Two rows play each game, the first against the second. How much does the first row win by? 20 is about a draw, 40 a big win and 0 a big loss. Wins can go round in a circle: one row can beat a second, the second a third and the third the first. Each row has two weighted sums of its numbers, A and B, taken from their middle values. A row wins by its A times the other's B, less its B times the other's A.
[  2   0 -42  12 -18  -2   5 -10   8  13   0  -7   5 -18 -13  -9]
[-33 -34  -7 -33  -8 -28  17 -31  10 -21 -24  25 -27 -15 -26 -29]: 21
[ 14  -3  -2   4  12   8  15 -22  10  -7   0 -11  -3  14   0 -10]
[15  1 38 -9 -7 -6 -6 13  4 -7 -3 18 -9 -1 17 -1]: 18
[-12  50  10   4  16 -10  23  -9   7  -6  20  11   1  -2   4 -31]
[ 1  4 -9 -7 -9 -1  6  5 -9  7 -2  3  1  2  2  1]: 10
[-29 -27  -2 -28  -6 -39  19 -28  15 -20 -11  19 -20 -16 -17 -19]
[ -2 -24  22  23   9 -19 -14 -15  29 -16  -1   7  -6 -28  -5  -1]: 29
[ 12   6  -8   3   9  -8  31  -2  30  -6  24  16 -20  22  18 -22]
[-40   6   6   5  48   2 -19 -12   8 -40  32  27 -45  22  -7   5]: 23
[  1  12 -17   5   3  -6  15  -5  14   8  18  -1  -6 -11  -3 -13]
[-35   9 -17  18  42  -1 -12 -14  13 -31  31  18 -32   7 -12  -3]: 24
[-37 -44  -7 -30 -10 -46  19 -33  12 -27 -25  28 -26 -16 -24 -27]
[ -8 -25  32   8  -4 -19 -18  -3  23 -12   7  16  -9 -33 -12 -14]: 28
[116 100  -5 101  51 115 -58 119 -41  83 107 -94 122  59 116 127]
[ 127  -16   55 -127 -127    4   78   91 -126  127 -127  -80  127  -59
   78  -49]: 1
[  5   3  48 -11 -19  -3 -11   7   1   3   0   3   3 -27   1  -1]
[-32 -22   1 -45 -10 -42  22 -31   5 -21 -11  33 -27 -11 -19 -29]: 21
[ -7 -19   7 -15   0 -11 -13  12 -27  -4 -15   8  -9   7  19  -3]
[ 16   5  25  -7  -3  -5   0  14  10  -6   0  18 -11   1  18  -3]: 17
[ 16  10   1  -1  17   3  33 -30  22 -13  17   0 -15  27   4 -28]
[ 13   2  30 -15  -3  -7   5  13   6 -12   3  30 -16  19  25 -10]: 20
[-30 -27  -8 -33  -7 -36  18 -24   9 -21  -9  26 -21 -10 -14 -22]
[ -4 -20  24  23  15 -20 -11 -16  25 -17  -7   5  -6 -21  -4   2]: 30
[-39  20  12  10  54   2  -6 -24  26 -43  39  30 -37  22 -14   9]
[-16 -21  29  10  -4 -26 -20  -9  28 -15  15  16 -10 -36 -17 -16]: 11
[-32 -27  -8 -35  -9 -35  19 -27   9 -21 -13  23 -22 -10 -21 -24]
[  4  20 -33  -6  11  -5  17  15  15   6  19  11 -18   5  17 -20]: 28
[  2  -7  -4   6  12  -8  45 -21  39 -17  27  19 -13  32   6 -18]
[-24  35   7  14  30  -7   5  -3  -5 -21  21  17 -14   1   5 -20]: 26
[-15  -8  -6 -16   2 -23  15 -14   8  -7   4  10  -3  -7  -4   4]
[-27 -23  -8 -22  -6 -29  14 -19   6 -12 -15  17 -15   1 -10 -13]: 20
[-11 -10  -8  -9   2 -17  11  -5   4  -9   3   6   1  -4  -1   5]
[  7  29   1  25  10  17 -21   6   3  16  -2  -9   7  35  30   1]: 32
[  4  14  39  33   9 -15   9 -15  36  -9  24  -7  17  16 -13  36]
[-25 -29   0 -28  -8 -30   8 -15  -3 -20 -17  19 -17  -9  -8 -15]: 19
[-34 -37 -28 -14 -16 -34  26 -31  12 -21 -35  22 -20  -7 -38 -25]
[-35  25  10   3  40  -1   3 -20  22 -30  34  27 -30  24 -11   2]: 23
[ -8   8 -14 -14 -22   4 -67  46 -53  34 -41 -22  12 -60  -2  29]
[-110   -9  -27    4  -66   11  -82  -86 -127   80   -9 -127   92 -127
 -127   -4]: 19
[-37 -27 -10 -21  -7 -38  16 -35  18 -25 -27  25 -24  -8 -22 -29]
[-36 -26   2 -33 -10 -44  20 -38  19 -25 -18  31 -32 -19 -24 -35]: 20
[ 13   0  38 -10 -13   6 -39  14 -24   4 -28  -6   8 -26   3  11]
[-37 -48  -8 -23 -15 -49  25 -42  24 -29 -25  26 -24 -26 -35 -27]: 16
[-17  -4   2 -13  -3 -10  -7   1  -9  -2 -15  12 -13  14  12 -12]
[-23  18  12  15  43  -4  -1 -18  32 -32  32  19 -19  10 -14  12]: 16
[  1   9 -18   4   8   0   7   2   7   6  23  -2  15  13   9  25]
[ 17  -3  31  -9  -1 -10   9   9  15 -15   5  29 -17  18  22 -10]: 19
[ 20  -3  23   4   6  -7  36 -11  34 -18  27  25 -22  22  14 -24]
[ 127  127  -32  122   64  127  -60  127  -44  103  122 -109  127   88
  123  127]: 21
[  -4   -5   68  -29  -50    2 -119   57  -81   28  -75  -20   28  -82
   -3   50]
[  4 -23 -49  18   4   7  -4  -1  -4   4   9 -15   3   5 -18   6]: 30
[ -4  13 -60   2  10  -2 -11  28  -4  23  -3 -16  -3 -22   3   6]
[ 18   0  22 -11   5  -3  24   2  13 -18   9  24 -25  28  26 -22]: 23
[ 12   5  36  -6  -4  -4  -7  11  12  -7   2  17 -10  -2  15   2]
[ 23   2  38 -43 -35   3  11  19 -32  25 -37   5  19   8  23  -4]: 32
[ -5  -3  13 -14   6   3  -5  -2   1  -3   0   7 -10  14  -7   8]
[ 17  21  -4  14  12  11  -5  16  -1  11  29 -14  27  12  23  37]: 28
[-26 -21 -13 -20 -18 -33  20 -31  13 -14 -23  21 -17 -11 -27 -25]
[ -4 -17  -5  -1   2 -18   1  -6   6  -9  -3   2   4  -2   4  11]: 19
[ -5 -27 -12 -13   0  10  -4  -2  -8 -12 -13   0  -4  -4 -18  -5]
[  4   0   1  -3   7  -7  37 -13  27 -14  26  20 -20  22  15 -28]: 20
[-40  18  24  14  60   3  -2 -22  33 -48  35  27 -28  28 -14  23]
[ 51  20 -62  96 -27  92  -6  57 -32  54 -39 -64  57  26 -22  39]: 22
[ -20    3   24  -37  -61   12 -127   79 -127   61 -102  -50   43 -127
  -19   67]
[ 10   7 -17   4  16  -5  40  -4  40 -13  26  18 -19  28  14 -19]: 19
[  8   5 -11  -4   6  17  -9 -25 -18   2 -17 -31   6  -4 -20  -6]
[-39  13  14  22  60  -4  -5 -23  31 -47  38  27 -31  25 -14  20]: 17
[-33 -34  -9 -34  -8 -35  16 -26   2 -25 -21  25 -22 -15 -18 -23]
[ 20   4  35  -8   1  -2  21   4  23 -15  14  33 -26  21  27 -18]: 20
[  0  -9  26  -3 -10  -2  -7  -4  -5  -4  -1  -1   9 -17  -7   2]
[-11 -24  -9  -5   2   1   6 -14  10 -14  -6  -1  -6 -14 -23  -3]: 20
[  9   6  38 -19 -13  -1 -20  16  -7  -1 -14  19  -5  -4  16   3]
[ 3 -3  0  7  4 -4 -5  4 -3  2  0 -3  3  6 17 14]: 21
[ -8 -28  28  16  13 -25 -20 -13  26 -19  -2  12 -14 -27  -4  -7]
[ 14   1  13  -6  -2  -6   0  15   7  -1   0  15 -13   2  17  -5]: 24
[  2   7 -12   4   8  -3  30 -10  29  -3  21   9 -12   7   2 -21]
[ -5 -19 -35  21 -25   4  17   2  -9   3 -40  -4   7  -3 -31  -5]: 11
[-18 -32   1 -32  -8 -30   3  -6 -15 -17 -15  16 -15 -13   2 -13]
[ -82   -1  -80   12  -26   27  -55  -92 -127   69  -19 -127   79 -127
 -127   -8]: 18
[ -1 -33 -48 -20  -2   7 -58 -17  16  12  30 -22 -45 -11 -37 -11]
[ 86  49 -78 127 -42 127 -21 102 -63  93 -64 -96  88  54  -7  56]: 32
[-16  26  37   2  34   2   8 -19  27 -27  26  23 -15  17  -8  14]
[-15  42  55 -11  18  23  40  -4  79 -22  29  -2   6 -12   7  -7]: 7
[-23 -25 -11 -21  -1 -26  13 -12   5 -15  -8  14  -9  -6  -7  -6]
[ 17   6  18  -4   8   0  33  -7  30 -16  18  25 -23  33  23 -25]: 21
[ 11  -1  11  -8   1   4  -6  -5  -7  -4 -13  -6  -5  -1   5  -4]
[  3  19   3  13   7   3 -15   2   5  14   0  -1   0  20  20  -2]: 6
[11  0 19 -3 -5  0 -4  1  6 -6 -6  3 -1 -2  9  2]
[ 16  11   3   4   7   1   0  10  -2   6  24 -10  18   1  17  27]: 21
[-21 -33   3 -26  -6 -33   1  -7 -13 -17 -28  18 -21 -10  -3 -18]
[ 14   0   7   1   9  -3  22   8  30  -9  15  19 -19  15  20 -11]: 19
[-27 -47   5 -42 -10 -33   5 -11 -18 -26 -26  29 -26 -17 -12 -27]
[ -8 -17 -12  -9  -4  23  -2  -9  -1  -8 -16   0 -12  -2 -33 -18]: 16
[ -6  10 -24  -4  -3  -1 -10  12 -12  15  -1  -7  -5 -20  -2  -7]
[-23 -24  -6 -20  -9 -29  15 -19   6 -17 -16  17 -15 -14 -16 -12]: 17
[-18  21  30  10  36   4   9 -20  37 -22  26  17  -8  13 -12  20]
[  8  12   9 -12  -5  -4  -8  16   3   6  -2  14 -11  -2  13  -5]: 19
[-41 -28   0 -52 -13 -47  18 -31  -4 -23 -21  37 -41 -15 -20 -42]
[  1 -17 -32  26 -23   7  16   5  -8   6 -36 -10   7  -3 -28  -5]: 23
[ 15   4   6  -1  12  -1  33 -21  25 -12  18   9 -12  18   3 -25]
[-30 -42   7 -38 -11 -26  12 -34   7 -28 -27  22 -35 -26 -36 -38]: 21
[ 11   1  28 -11 -13  -2 -24  26 -12   4 -16   5   0 -23  14   8]
[ -6 -25  14  27  19 -23 -13 -21  35 -20   0   8 -11 -25 -10   1]: 12
[ -6 -17 -13   7  -8  -6   1   4 -14   0 -25   0   2   6  -1   0]
[-10 -15  -4  -3   3 -14   4  -7   5  -8  -5   5  -1   1   0   3]: 21
[  7  -2   1  -9  -1   4 -10   9 -16  -1 -16  -4  -2  -6   7  -4]
[ 127  127  -17  127   77  127  -86  127  -67  127  127 -127  127  102
  127  127]: 26
[  3   4   7   0   4   3  24 -30  16 -11  19  -5  -5   8  -7 -23]
[ 14   2   8 -12   8  -3  21   2  23 -10  10  24 -19  26  21 -16]: 20
[-40 -43  -5 -41 -10 -42  18 -32   8 -29 -31  32 -35 -16 -27 -39]
[  4 -29   5 -21  -7  29 -20  12 -28 -13 -21  -7 -16  -9 -16 -17]: 18
[ 11   7  40 -19 -17  -3 -26  21 -11   2 -14  17  -2  -9  13   5]
[-30 -35  -9 -18 -14 -33  14 -21   2 -16 -32  18 -23 -11 -20 -24]: 20
[  6  -1  -1   8  10  -4  31 -20  29 -13  22  12 -10  18   4 -15]
[  2  -5   1   6   4   3  19 -32  13  -8  10  -9   2   2 -12 -12]: 21
[ 19  -3   2   3  20   0  39 -18  34 -20  21  13 -18  33  15 -23]
[  4  17 -10   3  11   6   3   8   2   9  22  -6  19  15  13  25]: 21
[  3  -5 -15   7  11  -7  39 -14  29 -13  20  17 -12  28   5 -17]
[-31 -23  -1 -19  -7 -35  11 -32  19 -21 -18  21 -22 -14 -21 -27]: 26
[ -6 -19  -1 -20  -4   4  -7   4 -17  -6  -9   1 -10  -3  -5  -4]
[  9   0 -20   2  10  20  -2 -31 -16   0 -15 -44  12  -3 -21  -4]: 14
[-13  26 -76   5  -2   1 -48  40 -30  49 -20 -44  12 -70 -18  21]
[  0 -24 -83  10 -36  -7 -12   0 -15  24  -6 -19  -3 -35 -13 -25]: 18
[-20 -28 -10 -14  -6 -26  15 -24  12 -19 -16  14 -15 -15 -25 -11]
[ 127  127  -11  110   66  127  -60  127  -45  115  127 -110  127   89
  127  127]: 16
[ 62  84  -7  98  33  71 -53  50  -1  63  31 -58  59  75  75  67]
[-26 -41  -6 -24 -12 -25   5 -15  -6 -23 -33  17 -21 -16 -21 -28]: 17
[-42  20   2  -1  56   6 -22 -26  33 -42  54  24 -53  25 -22   1]
[ 89  88  -1 102  47  95 -56  84 -19  69  64 -72  87  65  95 113]: 24
[ 20  -1  31  -3   2  -6  19   1  32 -17  12  27 -22  22  22 -13]
[  4  -8 -71   6  -9 -10 -19 -24 -13  25  -1   9   6 -23 -23   7]: 16
[  0  -4   3 -10   0 -13   7  -5   4  -4   8   6   0  -7   6   4]
[-19  -7  -5  -3  -4 -27   8 -25  16 -11  -8  12 -11   2  -8 -10]: 22
[  6  11  39 -17 -19   1  -5   8  -1   7  -1  -5   8 -20   5   3]
[ -6  -9  -7  -3   4 -12   5   0  -1  -5   8   2   5   0   8  12]: 21
[  4   3   7 -17 -13  -2 -29  28 -20  11 -19   4  -1 -21  13   6]
[  9  22 -19 -23  -6  21  -3   6 -28  20   9 -16   7   9  -5  -2]: 24
[-35  -4   6  -8  50   3 -31 -11  10 -37  32  19 -49  23 -11   7]
[-10 -13  28   7  -9 -17 -14  -2  23  -8   7  13  -8 -25 -13  -6]: 11
[-16   0 -33  19  12  -2  -1 -19  22 -10  14   3  -9  -2 -20   4]
[-21 -29 -23  -5 -22 -19  24 -15  -2 -10 -35  11 -12 -11 -32 -22]: 9
[ -9 -13  10   3  -5 -14 -16  -2  15  -7  12   5  -8 -17 -17  -9]
[ 17   1  23  -4   5  -7  23   3  29 -17  13  30 -19  26  21 -12]: 22
[ -9  -1  16  -2 -10  -3   6 -18  -2   4   9  -2   4 -17 -15  -9]
[ -2  -4   1  10   2  -4 -13   2  -2   2 -11  -1  -2  10  15   2]: 18
[  7  -2   3  25  -2   3 -12   7   2   9 -14  -9   8   6  11   9]
[ 18   1   9  -4  12  -3  40  -9  32 -21  21  29 -25  39  23 -22]: 23
[ 9 10 -9  9 12  5  6  2 11  8 23 -7 21  7 12 32]
[ 12   4   0   5   7   9 -21  27 -30   9   1  -9  13  20  36  16]: 18
[ -8   9  -2   4   4  -6  -1 -11  16   0   3   7  -4  12   5  -2]
[-27 -13  -2 -21  -3 -31  13 -23  10 -17 -14  18 -21   0  -8 -23]: 17
[ 1  8  2 -7  4 -4  1 10 -3  6 15 -2  9  3 14 17]
[ -9 -23  -5  -5 -10 -17  -3  -3  -9  -9 -29   5  -9  -5   2 -12]: 20
[  7  30  22   0  -8  -6  18   5 -10   7  -4   2  13  -9  14 -22]
[-20  28  21   9  37  -3  10 -21  27 -25  28  18 -14  13  -9  10]: 21
[  8  -1  30  -8 -12  -7 -14  12   3  -1 -14  16  -4  -2  11   9]
[-14 -25  -5 -20  -3 -19   6  -4 -10 -14  -8  10  -7  -3   3  -2]: 22
[-24 -42 -12 -17 -19 -29  14 -18   1 -21 -35  16 -16 -19 -23 -21]
[  -1    2  -68    0   15   44  -21  -68  -74   16  -45 -111   33  -24
  -64   -5]: 9
[-10 -33  -7  -6  -9  -5   6 -13   1 -17 -25   2  -4 -23 -26  -7]
[ -4  14  -5   2   2  -4   7 -11  16   5  10   7   8  -9  -4   9]: 21
[ 10  22   3 -13   3  -3  17   7  20   2  21  24 -20  12  18 -23]
[-10  -6 -11 -10  -6 -17  12 -12   6  -5  -6   9  -4  -6 -15  -5]: 14
[ 11  -5   9   4   8  -7  38 -14  37 -15  25  21 -16  24  12 -19]
[ 16   2 -35  42 -17  27   6  25 -16  23 -21 -24  26  10 -12  18]: 18
[-22 -45  -5 -25 -19 -28   9  -6 -16 -19 -33  21 -19 -17 -13 -22]
[-18 -38 -13  -4 -21 -24  14 -16   2 -14 -40  11 -14 -16 -26 -19]: 22
[ 24  29   1  42  22  24 -23  19   5  23  14 -26  31  22  33  44]
[-37 -33  -6 -35 -13 -34  20 -34  12 -19 -24  26 -31 -21 -38 -39]: 18
[-39  11  29  -1  53   1 -10   0  -5 -43  19  32 -39  26   5   7]
[ -8  -3   0   7   3 -10  -8  -7   3  -3 -17   1  -8  15  11  -6]: 9
[-19 -30 -20  -2 -19 -17   9  -4 -11  -7 -37   8 -11  -3 -22 -18]
[ 21   2  19  -8   8  -7  39  -4  37 -20  26  34 -28  42  28 -25]: 19
[-33 -30   2 -35  -8 -41  17 -27   6 -24 -17  26 -26 -19 -23 -25]
[ 11  21  27 -29 -18   2  24   1  -6  14 -16   9  13  17   7  -1]: 14
[-13 -13  -9 -10   2 -16  10  -6   2  -8   5   7   1  -2  -4   7]
[ 10  20   5  28  13  16 -24  16  -2  16  -2 -15  12  29  34  14]: 25
[  8  39  38 -36 -26  15   3  12 -18  20   0  -3  10  -3  13  -3]
[  8  11  12  -8  -3  -3 -14  20   1   7  -4  10  -8 -17  11  -2]: 13
[ 20   4  13   0   9  -1  31 -13  27 -17  15  15 -16  25  17 -21]
[ -3  29 -38 -12   2   1 -28  31 -16  33  -7 -16  -3 -44  -3   4]: 15
[ -1   2  -4   3   1   0  -8  11 -18  10 -13  -1  -2  18  18  -1]
[-26 -31  -2 -38 -10 -34   7  -9 -15 -19 -22  23 -24  -7  -5 -18]: 25
[  2  -1  16   1  -1  -7  27 -19  17 -12  17  16 -13  17   3 -18]
[-6  4  6  6  5 -8 -7 -7  9  1 -9  2 -2 11  8 -3]: 18
[-27 -32   7 -32  -8 -28  10 -24   8 -21 -16  21 -24 -23 -25 -31]
[ 19   3  31  -2   7  -6  29   2  34 -16  20  35 -21  26  27 -17]: 21
[-31 -25  -7 -33 -10 -35  22 -19   5 -18 -17  23 -21 -10 -22 -24]
[-18   1  -8   0  -5  -4  15 -25  -6   6  23 -14   4 -18 -23 -22]: 22
[-14 -35  -4  -8 -11  -6   7 -13   1 -15 -28   7 -14 -15 -30 -16]
[ -33    6  105  -59 -121   23 -127  104 -127   91 -127  -92   94 -127
  -60  125]: 23
[ 13  16 -10  -9   8  -6  28   5  28  -6  22  24 -28  22  21 -27]
[ 12   5  22 -15  -2   1   4   2   3  -9   2  17 -12  15  20 -14]: 25
[-33  20  26  20  57   1   1 -20  31 -46  33  24 -23  21  -6  17]
[ -6  -8   3  -5  -8   7 -10 -25 -29   5  -9 -27  11 -17 -23  -7]: 27
[ 13   2   1  -5  11  -6  27   5  26 -14  16  25 -21  29  26 -18]
[  2  12 -51  -5  -7  -9 -12 -22  -9  28   4  11   0 -21 -16  -7]: 19
[ 28  18 -11  24  17  24 -18  36 -22  22  20 -21  32  30  43  45]
[ 17  11  -9   7  11  19 -16  33 -26  15  17 -15  24  25  38  35]: 20
[ -2   3  -7  -5  -1  -3   9  -5  -6   5   9  -4  -3  -6  -2 -15]
[-37  15  26  21  67   3  -4 -31  44 -51  48  30 -34  26 -19  25]: 20
[ -57  -11    5   -2  -42    1  -46  -41  -85   42   -5  -69   51 -105
  -84    0]
[-17 -25 -10 -16   2 -22  12 -17  14 -15  -7   7  -5 -11 -14   0]: 26
[ 10  25   4  31  14  13 -19  11   4  18   4 -15  13  29  25  17]
[ 15   1  31  -5  -3  -5  11   6  24 -14   5  25 -13  15  21  -8]: 20
[ 12  -5  21  -9   2  -7  15  11  15 -14   8  32 -18  25  24 -12]
[ 127  127  -22  127   66  127  -74  127  -58  115  127 -117  127  103
  127  127]: 21
[-20 -18  30   6  -6 -23 -18 -11  30 -12  13  17 -14 -29 -15 -16]
[ 30  31 -13  23  22  24 -10  30  -7  26  40 -24  40  26  33  55]: 4
[ 43  45 -15  34  26  45 -21  49 -25  38  49 -36  55  36  54  74]
[-11  45  16 -24   7  13  38  -2  40  -3  24  13   2  -9  13  -2]: 25
[-32 -36  -5 -31  -7 -42  20 -28   9 -27 -18  26 -23 -18 -21 -20]
[-18 -12  -2  -6   0 -26   9 -25  21 -11 -10  13 -11  -1 -10 -13]: 26
[ 13   9  -6  -6  10  -6  18  14  18  -6  17  20 -22  17  21 -19]
[ -31   -2  -83   17    6   48  -23 -113  -88   35  -33 -127   67  -72
 -119   -5]: 19
[  5  -6  53 -20 -35   1 -68  35 -42  11 -43   0  12 -48   5  32]
[ 127  127  -23  127   69  127  -70  127  -53  115  127 -124  127   92
  127  127]: 27
[-22 -28   0 -25  -5 -34  12 -23   8 -27  -9  21 -17 -19 -12 -14]
[-26  17  22  12  46   2   3 -23  40 -35  37  24 -22  24 -16  21]: 20
[-32 -30 -12 -25  -9 -24  12 -22   2 -18 -31  19 -28  -6 -26 -31]
[ 85  76 -11  73  42  86 -39  83 -29  60  83 -70  96  46  88 122]: 20
[-12 -41   0  29   5 -22 -17 -10  27 -19  15   8 -10 -28 -26  -7]
[-16 -36   4 -27  -5 -27   5  -5  -8 -19 -15  16 -14 -16  -2  -8]: 12
[  -5    1   63  -36  -49    6 -113   54  -79   25  -72  -14   24  -75
    1   45]
[  9   8  32 -14 -11   2 -24   4 -11   2 -18  -1   1 -17   4   6]: 19
[-14 -18  -9 -15   2 -15  10 -10   9 -10  -4   8  -5  -4 -14   1]
[-27 -33  -6 -30  -5 -31  15 -16  -1 -21 -16  20 -21  -9 -10 -14]: 18
[ 127    8   33 -127 -127   -1  100   95 -127  127 -127 -107  127  -97
   77  -89]
[ 17   4  33  -7   0  -4   7   8  20  -8   4  25 -14  11  20  -8]: 3
[ -9  -7 -15  12   5  -4  31 -25  11  -4  22   2  -2   5 -12 -18]
[-34 -39 -14 -23 -12 -33  21 -25   7 -21 -24  25 -20  -9 -28 -21]: 19
[ 12   3  -5   3  11   6  -9  23 -18   5  12 -11  21   8  26  30]
[  23  -41 -127    7  -27  -37  -86  -50  -92   80  -25   24   -9  -35
  -55  -12]: 14
[ -9  42  45  -4   8  -1  29  -6  42 -12  30   5   9  14   6  14]
[-16  -7  11 -28  -5 -25   8 -14   3 -10  -5  19 -14  -9  -4 -20]: 20
[ -2  -1   7   4   8 -10 -10  -1   1  -1  -6   1   0   4  13   2]
[  5 -22 -37  27 -10  81  -9  -1  -3  -2 -39 -34  -1  -4 -77 -18]: 28
[ 13   0  27  -3   3  -5  27 -11  28 -15  22  26 -19  19  14 -19]
[-28 -38  -5 -32  -7 -36  13 -20  -2 -22 -19  22 -19 -14 -12 -20]: 21
[  6  -3  28 -14 -12   3 -19  13 -16   1 -14  13  -5  -3  10   4]
[-23  31  -3  15  33  -7   8 -17  20 -21  27  15 -16   8  -8  -8]: 12
[-28 -32 -10 -22  -8 -27  23 -28  17 -18 -18  19 -20 -15 -30 -20]
[-21 -45   4  26   4 -31 -14  -8  37 -25   9  16 -12 -24 -22  -9]: 30
[  7   4   3  -8   2  -5   7   8   9   1   9  14 -12   1  13 -10]
[-32 -25 -13 -20 -17 -31  22 -29  15 -16 -22  22 -21 -10 -28 -29]: 18
[-17 -35  23  18   0 -30 -25  -8  32 -20  14  16 -14 -37 -21  -8]
[ 11  -4  -5  -1   3  16 -15  27 -25   4   5  -9   7   7  20  19]: 17
[ 14  -1  18  -3   7  -6  33   4  31 -17  20  32 -26  35  28 -24]
[ -13    2   49  -34  -59   11 -127   71 -111   46  -94  -38   41 -115
  -13   65]: 24
[ 13  30   4  26  12  15 -22   9   4  17   8 -16  12  25  31  16]
[ 12   9   9  -6  13   1  42 -21  28 -13  28  18 -20  31   9 -36]: 24
[ 22  -5  30  -2   9  -7  31   1  36 -22  19  31 -28  30  30 -20]
[ 10  -2  25 -10  -4  -6   3   8  13 -13  -1  26 -12  17  21  -6]: 18
[-32 -41 -12 -33  -9 -39  17 -19  -4 -23 -26  23 -21 -12 -17 -19]
[ 19   2  32  -5   0  -7  14   3  27 -13  14  28 -19  17  23 -10]: 19
[  2 -18   1 -17  -3  11 -11  14 -24  -4 -10  -1  -5  -6  -1  -4]
[-19 -22 -10 -12  -2 -26  10 -21  16 -16  -5  12 -10  -6 -11  -4]: 24
[-30 -24 -12 -21 -12 -32  20 -31  12 -15 -22  23 -20  -6 -24 -27]
[-37 -13   4   5 -18  -2   5 -49 -30  11  21 -29  23 -42 -49 -24]: 17
[ 43  21 -50  90 -29  64  -2  46 -29  48 -42 -48  44  21 -13  28]
[ 14   3  19  -4   3  -2  15  -2  24 -14  12  18 -11  18  17 -11]: 20
[-15  41  34 -14  13  19  43   5  54 -18  20   4  10 -13  17   5]
[-32 -13  -2  12 -14  -4  12 -49 -18   9  22 -28  20 -33 -44 -14]: 13
[-35 -30 -10 -25  -4 -35  14 -28   7 -22 -21  25 -24  -7 -13 -25]
[ -7 -16 -12 -14  -2  23 -10   2 -16  -6  -4  -3  -6   3 -16  -9]: 20
